In the rows, 100 means zero.
Each path below is one point turned by a fixed rotation once a step. After each direction that follows a path, write how fast that rotation turns it, in degrees a step (0 if it stays still).
Each turn is a multiple of 5 degrees from 10 to 175, or 0.
Each row of a path follows its step; steps can be skipped.
Rotation 1:
step 0: 104	110	80	86	94	112	104	72	115	97	94	122	86	113	126	82	109	99	73	61	144	66	93	133	116	112	117	87	82	106
step 1: 86	76	100	88	125	121	130	112	63	78	115	123	99	111	112	118	112	112	127	131	68	62	99	93	113	111	98	113	99	111
step 2: 133	116	84	117	116	144	106	76	108	144	88	85	108	101	130	94	91	78	111	85	117	96	116	118	120	98	133	93	98	101
step 3: 96	110	77	65	114	116	115	118	68	105	70	99	89	76	67	119	126	114	88	120	88	86	98	56	118	110	100	119	109	97
step 4: 118	92	98	158	114	126	97	119	130	111	87	97	116	113	116	91	75	110	76	94	104	115	94	75	141	83	110	84	95	93
step 5: 107	128	74	82	93	85	92	116	101	70	88	90	102	124	72	118	127	136	76	89	111	76	98	92	97	129	127	108	118	126
step 6: 113	80	92	122	116	112	105	119	119	65	100	142	109	101	113	110	92	115	111	88	95	76	88	124	125	57	97	77	86	71
step 7: 107	100	80	66	99	111	104	88	110	95	86	92	88	152	105	110	103	113	134	107	93	107	110	111	86	118	156	116	95	122
step 8: 101	98	79	97	98	110	137	81	63	86	68	108	87	81	101	107	98	82	104	77	91	82	102	104	126	80	98	71	83	52
step 9: 80	83	110	90	109	127	112	85	113	107	84	75	85	138	110	81	100	111	112	115	111	108	86	67	141	104	112	144	93	122
Speeds:
106	109	91	94	94	100	104	89	104	95	95	90	106	94	89	93	110	94	87	106	102	84	104	105	89	101	99	95	91	94
140
97	96	106	114	91	91	101	95	101	90	105	102	99	108	96	95	98	105	79	95	104	94	93	99	113	111	92	107	105	106
70
99	115	89	94	98	102	104	102	96	92	114	95	96	111	95	113	97	95	104	116	100	104	87	93	98	100	94	109	99	106
175
103	102	101	97	83	108	109	95	98	95	105	125	98	112	98	94	106	100	108	102	99	104	110	111	99	104	99	96	100	99
55
102	92	106	104	95	98	97	103	91	100	93	100	104	111	105	106	91	90	94	109	93	96	100	91	92	108	107	79	94	111
120
105	94	104	93	88	98	91	102	99	118	95	93	94	112	97	98	115	114	107	103	103	94	90	100	99	101	98	105	91	107
170
Rotation 2:
step 0: 105	99	132	116	117	97	95	119	89	80	87	80	117	108	109	122	102	95	65	121	127	113	62	136	88	87	111	112	146	91
step 1: 84	76	112	148	97	94	113	95	104	116	126	79	104	111	93	110	51	128	95	99	93	94	142	69	102	111	77	94	98	86
step 2: 103	73	101	91	94	121	98	81	96	80	94	129	79	81	73	92	94	87	101	137	124	152	81	90	100	107	103	74	83	138
step 3: 110	100	91	98	109	106	123	62	88	69	109	117	121	126	96	69	122	126	64	70	124	69	99	116	97	97	83	100	125	84
step 4: 150	89	97	125	67	88	87	115	118	106	95	108	86	91	119	110	81	147	138	101	92	99	111	124	83	101	88	113	102	126
step 5: 77	79	96	81	129	90	71	80	92	111	93	149	123	74	115	108	95	77	88	82	82	90	111	91	90	80	88	72	67	118
step 6: 101	118	81	76	95	92	118	86	104	112	122	109	92	91	67	110	127	92	126	82	91	96	73	96	87	85	108	120	170	105
step 7: 102	84	110	79	103	78	84	118	101	101	74	81	84	119	106	69	104	110	129	113	53	58	110	106	116	133	75	93	91	84
step 8: 80	121	81	89	106	116	129	104	114	100	64	83	104	83	132	110	90	59	121	87	103	134	89	112	103	66	80	113	74	112
step 9: 102	138	107	100	75	114	84	86	121	112	104	85	102	72	70	85	103	74	68	90	96	58	108	78	104	103	134	110	105	65
Speeds:
93	94	91	102	89	90	95	85	99	99	101	100	100	104	114	99	86	91	109	104	106	99	92	87	97	93	107	103	90	100
110
95	105	105	100	97	95	97	85	101	88	106	92	115	93	101	106	106	105	92	102	85	90	98	98	106	114	97	94	90	100
175
95	93	97	105	105	94	94	107	100	94	113	104	105	94	106	102	122	99	120	99	105	94	108	105	96	95	107	96	99	99
45
93	87	106	103	103	104	99	99	106	109	101	105	94	109	107	91	105	101	89	83	99	87	107	89	109	98	98	93	96	90
175
89	78	102	86	107	97	102	99	97	98	105	93	99	102	96	111	95	97	101	105	93	104	109	94	104	105	103	107	116	105
70
96	92	97	105	108	96	105	104	107	102	95	88	98	96	97	106	88	111	106	92	91	109	107	109	94	92	100	90	82	100
110
Rotation 3:
step 0: 118	109	71	95	99	117	122	94	105	139	103	93	85	96	100	120	71	139	91	111	62	64	122	73	103	104	80	82	116	127
step 1: 96	121	123	78	79	108	108	104	86	103	89	122	95	114	79	86	71	111	123	129	124	111	116	75	161	122	92	96	93	128
step 2: 110	127	101	98	57	85	100	106	104	103	103	75	42	88	89	105	113	109	119	88	129	65	91	95	97	124	97	59	110	109
step 3: 79	104	96	95	73	88	160	67	120	132	93	95	100	115	120	123	89	85	94	97	84	108	80	84	113	136	83	87	81	118
step 4: 94	113	99	75	92	113	116	106	97	105	130	53	95	99	66	115	55	125	95	131	114	100	70	68	114	96	120	90	93	90
step 5: 112	123	105	69	91	78	109	102	62	111	101	99	116	94	66	93	82	83	130	86	98	101	93	122	94	157	101	60	84	99
step 6: 98	149	107	105	93	96	92	110	167	128	135	94	105	87	108	125	71	101	96	86	96	91	99	105	94	119	85	72	84	94
step 7: 81	114	109	98	101	125	116	113	91	130	122	85	112	115	92	75	102	89	121	118	85	146	84	54	97	107	64	66	100	85
step 8: 121	134	82	126	110	84	79	126	96	94	91	85	97	109	49	101	98	115	90	82	75	89	65	78	130	129	101	79	92	80
step 9: 112	90	75	122	109	98	111	108	108	109	99	106	114	73	134	109	72	81	115	101	108	108	110	104	138	135	78	43	100	74
Speeds:
94	103	106	89	111	90	106	106	108	108	107	101	114	107	93	96	98	108	105	92	97	103	106	103	84	95	113	96	99	94
45
114	102	97	96	90	110	108	94	84	103	97	102	98	91	101	99	108	106	112	92	89	102	96	99	85	91	96	93	104	95
145
109	94	100	92	98	96	109	108	106	101	84	103	97	112	100	105	99	102	106	106	106	91	106	102	98	93	96	111	120	107
20
94	99	89	108	98	92	111	97	103	96	116	110	107	95	100	104	92	96	95	101	101	102	99	90	91	88	88	100	104	116
110
94	98	93	94	94	98	102	103	114	111	100	103	94	94	113	84	106	98	98	116	91	95	88	103	91	103	98	106	96	96
100
100	105	99	105	99	83	101	105	95	91	101	101	105	94	96	87	103	99	112	93	107	82	89	114	109	95	98	96	99	101
110
Rotation 4:
step 0: 70	70	58	96	130	98	114	97	75	127	138	110	96	120	103	129	109	122	115	135	84	101	93	120	104	65	106	62	126	100
step 1: 72	147	96	107	107	91	87	93	85	137	96	91	79	63	124	68	124	112	86	103	86	96	80	87	83	44	124	88	82	93
step 2: 80	80	103	146	104	81	116	114	102	93	105	144	77	118	119	98	130	133	83	102	75	110	102	94	96	112	137	100	101	43
step 3: 57	96	76	93	99	113	144	145	94	109	113	103	97	63	49	93	114	132	69	96	95	88	125	83	102	81	105	87	107	106
step 4: 135	113	84	132	125	122	109	98	82	135	113	97	88	85	111	93	100	81	94	100	95	113	131	46	115	82	139	97	140	74
step 5: 70	89	97	85	75	93	125	98	98	117	83	72	108	87	108	71	93	111	91	104	109	118	104	71	107	144	133	50	85	49
step 6: 113	77	104	104	139	106	152	88	115	122	115	85	80	57	76	100	144	97	100	103	97	132	108	113	133	117	81	110	90	76
step 7: 95	110	102	94	72	150	127	55	99	119	99	68	59	131	90	99	115	101	87	104	110	104	144	96	89	77	90	73	117	80
step 8: 104	97	57	131	76	96	119	94	93	116	95	87	77	75	121	97	108	102	157	134	100	114	100	140	118	106	119	57	105	96
step 9: 73	90	91	82	122	84	127	92	93	94	115	84	65	102	141	61	120	119	87	121	138	111	83	104	118	52	72	96	82	79
Speeds:
96	107	94	112	101	117	98	103	98	99	90	103	104	83	99	94	107	87	103	106	91	106	93	107	105	105	102	110	96	107
160
92	104	101	97	100	96	97	106	113	104	98	99	89	105	92	105	109	108	91	102	103	101	99	104	104	114	93	122	96	89
95
93	83	101	99	97	107	99	103	103	99	112	105	98	84	116	105	95	98	99	96	111	103	107	105	87	104	102	106	89	97
110
103	96	98	88	110	103	100	84	97	114	88	96	92	101	99	112	97	89	97	98	95	105	102	110	97	111	94	90	93	102
45
